(in the rows, 128 means zero)
Rotation paths and how fast each direction turns (degrees a step)
Each turn is a multiple of 5 degrees from 10 to 175, or 0.
Each row of a path follows its step; steps can be skipped.
path 1
step 0: [132 136 114 137 131 124 121 126 114 124 121 136 136 126 128 128 130 125
 124 116 129 119 140 137 132 134 134 128 127 127 121]
step 1: [124 124 119 118 128 123 133 125 131 122 139 132 125 127 128 132 110 133
 132 125 129 134 128 139 138 134 124 111 127 131 133]
step 2: [130 141 124 126 128 119 120 118 125 121 129 128 128 126 125 138 136 133
 140 125 113 125 136 120 122 129 130 133 125 138 139]
step 3: [136 127 127 124 137 128 125 123 128 121 119 119 123 126 127 143 128 138
 122 121 128 131 117 139 134 116 136 119 123 121 124]
step 4: [122 135 125 123 118 123 126 124 142 127 133 129 123 128 121 132 122 136
 123 142 133 131 122 115 128 134 143 135 120 130 130]
step 5: [133 136 142 129 126 145 126 122 129 123 128 132 121 119 127 128 131 126
 133 114 128 129 130 120 133 117 136 132 131 120 123]
step 6: [126 129 124 123 126 136 139 139 127 121 127 124 134 118 136 129 130 129
 121 129 144 120 122 125 124 139 136 121 119 133 120]
step 7: [129 135 132 132 137 140 135 122 140 144 140 140 133 123 130 129 125 119
 137 131 126 124 124 124 133 133 125 127 125 133 133]
step 8: [121 126 127 132 134 126 137 123 114 127 120 127 129 117 133 129 147 117
 133 129 133 136 130 127 124 124 134 119 132 132 131]
step 9: [133 138 134 119 137 120 129 134 138 143 119 121 132 126 131 130 117 125
 128 136 136 134 129 135 122 131 121 120 131 129 131]
Directions:
[127 128 123 128 131 131 126 129 125 129 129 128 133 124 126 129 128 128
 132 130 126 130 127 130 128 128 126 124 130 130 133] : 55
path 2
step 0: [133 138 130 129 135 126 123 122 122 142 138 139 128 132 126 127 122 127
 123 135 126 122 128 133 133 123 144 135 120 122 126]
step 1: [129 130 125 139 129 129 138 127 122 146 132 122 125 137 123 129 129 136
 123 138 131 127 134 127 113 124 130 131 125 130 121]
step 2: [116 141 137 141 133 130 134 124 134 127 126 123 124 130 124 127 134 138
 123 134 126 116 131 130 127 136 132 139 129 130 134]
step 3: [122 120 130 141 126 123 139 127 137 122 132 130 128 133 133 120 140 128
 121 125 128 119 129 125 129 115 128 137 131 122 120]
step 4: [120 132 131 139 135 137 126 120 132 129 125 124 139 128 131 121 136 122
 119 126 123 139 133 126 133 120 130 126 143 127 131]
step 5: [128 122 129 134 124 119 129 125 124 138 131 132 143 128 137 129 137 127
 125 130 127 136 126 140 139 127 127 134 130 119 139]
step 6: [127 134 114 127 139 123 125 133 119 135 134 124 138 131 121 118 131 126
 131 138 119 135 134 130 137 122 130 138 123 124 127]
step 7: [135 128 125 134 133 131 138 125 127 133 127 132 137 127 122 122 132 130
 136 144 131 128 139 130 122 131 115 135 127 136 134]
step 8: [122 130 128 127 129 121 140 133 122 119 114 124 133 126 133 118 133 124
 130 136 122 116 136 124 127 136 134 136 125 133 132]
step 9: [133 127 129 136 128 128 129 119 131 123 125 136 140 122 136 122 124 117
 133 125 130 113 138 116 129 120 128 131 130 127 122]
Directions:
[128 128 130 129 130 127 131 127 124 129 129 124 124 129 127 123 125 127
 131 129 132 123 131 130 127 129 129 125 125 130 129] : 55
path 3
step 0: [130 132 128 122 131 133 129 132 123 134 113 134 129 121 134 132 128 133
 113 126 120 123 124 122 119 128 139 116 128 132 126]
step 1: [138 125 127 134 129 133 127 143 132 119 130 133 116 123 128 137 124 126
 116 120 120 124 130 120 127 138 129 126 120 126 123]
step 2: [131 119 117 134 129 146 127 134 128 125 124 133 125 131 119 127 131 130
 125 120 123 131 122 118 122 128 132 133 143 130 128]
step 3: [129 134 125 132 138 137 122 137 120 138 126 135 126 122 121 131 130 139
 125 123 130 123 134 124 136 131 134 118 139 119 125]
step 4: [131 131 128 120 129 138 124 135 120 130 128 142 127 123 141 136 123 132
 116 124 128 131 131 113 124 122 130 127 126 127 136]
step 5: [134 117 129 127 133 128 110 138 122 125 126 128 111 130 127 134 124 127
 124 122 119 130 122 117 127 133 123 127 131 123 129]
step 6: [126 123 126 127 138 142 127 136 119 117 133 127 117 125 122 121 134 133
 124 127 126 132 133 121 132 121 130 125 141 136 134]
step 7: [133 130 131 132 124 132 116 131 116 124 132 133 134 122 125 130 138 138
 123 125 130 137 136 122 136 126 127 122 136 112 132]
step 8: [116 121 131 116 129 133 115 134 116 133 130 136 125 125 129 135 128 131
 123 134 123 135 125 123 128 122 136 130 122 124 138]
step 9: [132 120 134 126 133 123 108 128 118 122 125 122 121 120 127 126 132 125
 117 129 120 132 130 120 130 126 130 123 126 137 122]
Directions:
[130 133 129 128 127 129 131 129 130 124 130 126 130 126 131 133 131 131
 125 125 129 129 130 129 128 127 125 128 125 126 130] : 115
[126 128 126 129 125 131 129 133 127 131 129 128 135 128 125 130 128 129
 131 128 131 133 128 129 132 127 127 126 130 128 125] : 85
[130 131 127 122 130 127 127 127 124 135 127 129 130 127 130 130 127 127
 125 130 128 128 128 129 128 126 128 132 126 126 125] : 85
